Input: [3 5 4 8 9 3 2]
Output: 8

Input:
[[ -1   3  15 -16  11]
 [-21 -23 -15   9 -34]
 [ 43  -8  22  -1  33]]
Output: -15

Input: [90  6 26 26 51]
Output: 26

Input: [68 64 13 86 51 33 11]
Output: 86

Input: [ 78  18 169 173 251 109 242]
Output: 173

Input:
[[109 132 117 139 151  47 118]
 [117 240 236  71 233 170 106]
 [172 201 232 138  80 106  87]]
Output: 71

Input: [914 494 192 821 215 355 339]
Output: 821

Input: [2457 9085 9204 6209 8079]
Output: 9204

Input: [2316 5120 6668 8039 6839]
Output: 6668
---
Q: array([-4.21,  1.23,  4.70, -7.63, -0.03, -5.78])
A: 1.23
Q: array([ 6.71,  0.52,  5.02, -2.29, -3.93, -4.39, -0.68])
A: 0.52
Q: array([ 6.57,  0.28,  5.03, -1.99, -4.04, -4.42, -0.61])
A: 0.28
Q: array([ 1.63, -1.95,  5.12,  2.18,  6.84, -5.37, -5.54])
A: -1.95
Q: array([-2.65,  2.83, -1.68, -6.32,  1.85,  1.95, -1.79])
A: 2.83
Q: array([ 7.09,  1.80, -3.86, -0.31, -3.52,  6.16,  5.67])
A: 1.80
Q: array([-3.83,  5.28,  1.23, -6.34, -0.03])
A: 5.28
---
(32, -37, 5, 2) --> 2
(2629, 7041, 8246, 9299, 8724, 3731, 7177) --> 7177
(-107, 207, 555, -316, -256, -35, -958) --> -958
(807, -306, -123, 35, 196, -924, 284) --> 284
(90, 10, 25, 52, 28) --> 28
(111, 42, 205, 116) --> 116
(432, 604, 205, 922) --> 922
(117, 38, 62, 206, 35, 237, 153) --> 153
(3728, 9284, 6303, 2932) --> 2932
---
-0.37  -2.00   2.39  -1.79
-0.27  -0.70   3.43  -1.84
 7.48  -4.44  -3.46  -0.29
==> -3.46

-0.43   1.72  -5.31  -2.29   1.80
 2.01   0.97   1.24   7.19   0.18
==> 1.24

-1.65  -5.85  -0.85   1.99  -0.99   0.22
-0.88  -1.92   0.12   0.65   0.11   0.75
 0.90  -0.09  -0.28  -0.15  -0.73  -0.71
==> -0.28

 1.48  -2.26  -6.15  -6.02  -7.19   6.99   8.02 ==> -6.15

 3.95   6.07  -5.73   0.00  -0.10 ==> -5.73

 5.89   3.08   2.55  -2.47   0.91 ==> 2.55

-6.49  -3.34   3.97  -6.40  -6.10  -2.10   4.05
-2.12  -7.05  -1.63  -1.98  -3.21   1.18   6.05
==> -1.63
---
[[-1.69 -0.48  0.70  6.59  1.38  0.58]
 [ 2.73  2.20  1.55  3.31 -0.01 -4.04]
 [ 2.56  0.70 -0.99 -5.03  0.17 -0.30]]: -0.30

[[ 0.12 -0.07  0.20 -0.09 -0.10  0.03]
 [-1.43 -1.84  1.26  5.87  6.74  6.76]
 [ 5.58 -0.08  0.53 -0.99 -1.76  1.48]]: 1.48

[[-2.62  1.49  0.84 -2.96 -2.53]
 [ 7.59  2.25  6.70  6.84 -1.95]
 [ 1.66  3.50  4.54  1.90 -1.74]]: -1.74

[[-1.85 -3.14 -5.40 -3.38 -3.85]
 [-1.63  1.73  5.52 -1.25 -6.52]
 [ 6.06 -1.16 -3.29  3.32 -6.89]]: -6.89

[[ 0.83  1.21  2.32  7.57  1.81 -1.32  0.74]
 [ 0.22 -0.01  0.97  2.60  0.88 -0.34 -0.19]
 [ 0.49  4.00 -2.79 -2.23 -3.40 -0.70  4.34]]: 4.34

[[ 4.68 -7.41 -7.55  3.19  4.96]
 [ 0.66 -4.23 -6.81  1.77 -0.29]
 [-2.33  1.45 -4.58  0.92 -2.54]]: -2.54

[[ 0.86 -0.33  0.00  0.70  2.88  1.31 -4.08]
 [ 0.03  1.21  3.16  5.22  8.04 -3.13 -6.47]
 [-0.44 -0.35 -0.25 -0.16 -7.98 -1.85  7.08]]: 7.08
---
Input: [3.21 4.68 4.64 6.72 4.78 6.04]
Output: 6.72
Input: [ 4.68 -7.24  1.85 -3.12 -6.08 -1.23 -0.67]
Output: -6.08
Input: [0.10 8.28 2.01 1.78]
Output: 8.28
Input: [-0.23 -1.34  6.90 -3.65  7.56]
Output: 6.90
Input: [ 4.96  6.21  2.74 -1.42  1.01 -2.50 -1.11]
Output: 1.01
Input: [-4.80 -5.94  6.03  2.65  0.50 -3.40  6.46]
Output: 0.50
Input: [-1.55  0.37  3.09 -7.35]
Output: 0.37
---
[[ 0.90  0.07  0.01  0.13  4.28  8.00]
 [ 6.13  0.65 -0.07  0.00  0.41  6.00]
 [ 0.11  0.85  4.45  2.16  0.12 -0.11]] => 2.16

[[ 1.89 -2.07 -1.87 -3.12  1.62 -7.40]
 [ 2.64 -3.53  0.66  2.24  0.50 -0.91]] => 2.24

[-0.88  0.23  5.33  7.25  3.06 -3.16] => 7.25

[[-4.11  0.28 -0.44  0.60 -0.66]
 [ 5.84  0.47  0.57  1.55  0.38]] => 0.57

[ 5.69  3.02  6.87  5.14  3.56  1.58 -2.60] => 3.56

[[-4.99 -5.39 -1.09  4.14  5.39 -7.73  1.96]
 [-0.20 -0.41  0.60  2.00  2.20 -4.08 -0.09]
 [ 1.69  6.21  4.96 -0.63 -5.03  0.39 -4.64]] => -5.03

[[-1.55  0.78  4.18 -1.37  2.73 -0.87]
 [ 2.29 -0.10 -2.24  2.53  3.09  1.77]
 [ 2.51 -1.22 -1.74 -5.99 -1.15  1.06]] => -5.99

[ 8.07  3.33 -0.95 -3.16 -0.81] => -0.95

[[-2.85  3.31 -6.04 -3.33  3.62]
 [ 4.35 -1.59  3.99  2.32 -2.15]
 [ 4.21 -2.30  4.61  2.56 -5.52]] => 4.61
---
Input: [ 0.05  0.23  1.09  1.18  0.97 -1.18 -6.49]
Output: 0.97
Input: [ 6.03  0.16  0.93 -3.13 -0.31]
Output: 0.93
Input: [-3.75  1.71 -6.00 -0.85  0.42  1.59]
Output: -0.85
Input: [ 4.35 -5.93 -3.70  6.12]
Output: -5.93
Input: [-2.67  3.59 -2.93 -1.60  6.11  0.12  3.93]
Output: 6.11
Input: [-5.82 -0.96 -4.14  4.90  0.80]
Output: -4.14
Input: [ 0.24 -3.52  0.38  4.54  1.21  6.36]
Output: 4.54
---
array([[18, 15, 34, 33, 32, 28, 19, 67, 67],
       [15, 65, 40, 59, 34, 23, 36, 49, 15],
       [58, 38, 35, 51, 49, 23, 21, 45, 60],
       [17, 34, 33, 45, 25, 33, 62, 49, 36],
       [11, 22, 22, 11, 41, 43, 70, 76, 10],
       [39, 51, 32, 70, 32, 11, 64, 19, 74],
       [25, 21, 16, 59, 72, 60, 74, 28, 48],
       [54, 38, 75, 20, 40, 40, 14, 23, 11],
       [48, 73, 26, 47, 71, 53, 59, 68, 61],
       [19, 39, 74, 69, 52, 60, 50, 14, 72],
       [18, 62, 37, 63, 42, 23, 12, 55, 43]]) | 12

array([[3, 6, 4, 7, 4, 3, 6],
       [1, 5, 6, 7, 3, 4, 6],
       [3, 7, 4, 8, 6, 3, 6],
       [2, 7, 5, 7, 5, 4, 6],
       [5, 6, 3, 7, 5, 2, 6]]) | 5

array([[44, 67, 40, 57, 75, 45, 37, 55, 84, 85, 44, 23, 73, 72],
       [29, 80, 65, 85, 65, 71, 84, 72, 72, 69, 19, 30, 32, 55],
       [77, 41, 54, 26, 33, 69, 72, 21, 41, 81, 42, 53, 68, 66],
       [32, 35, 73, 38, 64, 64, 20, 63, 80, 65, 83, 72, 31, 47],
       [29, 74, 65, 68, 66, 43, 71, 23, 72, 54, 80, 62, 42, 48]]) | 62

array([[ -3, -14, -11,  -2,  -9,  -5,  19,  16, -20,   9,   1,  -8, -19,
         -5],
       [-17,  13,  -4,   6, -15, -15,  -7,   8,  12,   3, -18,  21,   5,
          0],
       [  8,  -5,   9,   8, -14, -26,   7, -31, -12,  -1,  -3,  -9,  10,
          1],
       [-22,  10, -44,   1,  11,   2,   0,   5,  -3,   2,  16,  -3,   0,
        -11],
       [-12,  -9,  36, -15,  13,  11, -18,   4,  -4,  -1, -11, -13, -19,
         20],
       [-16,  -6,  -4, -14, -16,   8,  17,   0,  -9,   6,   4,  -7, -15,
         -8],
       [  8,   6,  13, -24,  15, -19,  19, -13,   1,  14,  18,  15,  -8,
         -6],
       [ 10, -15,   0, -18,  22,   4,  -8,   4, -12, -13,   4, -19,  -4,
         -7]]) | -19

array([[ 109,   60,   79, -201,  324, -404,  101,   60],
       [ 213,  185,  169,   38,  369,  101,  -19,  185],
       [  36, -359, -366, -160,  -98,  110, -337, -359],
       [ -53,  148, -163, -168,  496,  569, -470,  148],
       [ -40,   12,  -67,  -10,  -56,  -79,  -11,   12],
       [-117, -203,  137, -338,  135,  258,  143, -203],
       [ -85,  231,  284,   73,   76, -123,  222,  231],
       [-283, -237, -272,  371, -602,  771, -157, -237],
       [-269, -135, -258,  -46, -471, -224,    9, -135],
       [-261, -156, -245,  -11, -490, -274,   30, -156],
       [ -65,  369,  462,  115,   50, -184,  375,  369]]) | -184

array([[ 10,   3,   6,  -8,  -8,  -4,  27,  16,  -8],
       [-12,  20,  -3, -36, -30,  10,  18,   4,   6],
       [ 40,  17,  41, -13, -29,  -5, -20,   9,   8],
       [-40,  43,  18, -17, -14, -21,   4, -17,  20],
       [-12,  26,  -6, -13,  19,  -4, -11,  -9,  31]]) | -11

array([[64, 46, 54, 52, 50, 52, 54, 34, 58, 48, 62, 55, 61],
       [42, 27, 38, 31, 36, 30, 42, 33, 36, 33, 45, 49, 46],
       [42, 43, 39, 18, 51,  7, 18, 34, 39, 30, 34, 43, 23],
       [37, 85, 53, 68, 57, 71, 27, 82, 23, 55, 55, 52, 25],
       [51, 30, 38, 46, 37, 51, 45, 45, 48, 47, 69, 58, 53],
       [51, 43, 53, 53, 28, 62, 53, 17, 72, 58, 25, 12, 45],
       [47, 41, 44, 31, 26, 31, 36, 33, 53, 64, 51, 45, 41],
       [41, 15, 44, 38, 35, 41, 66, 14, 46, 51, 56, 43, 81],
       [21, 16, 30, 24, 19, 33, 46, 21, 33, 40, 23, 16, 40]]) | 23
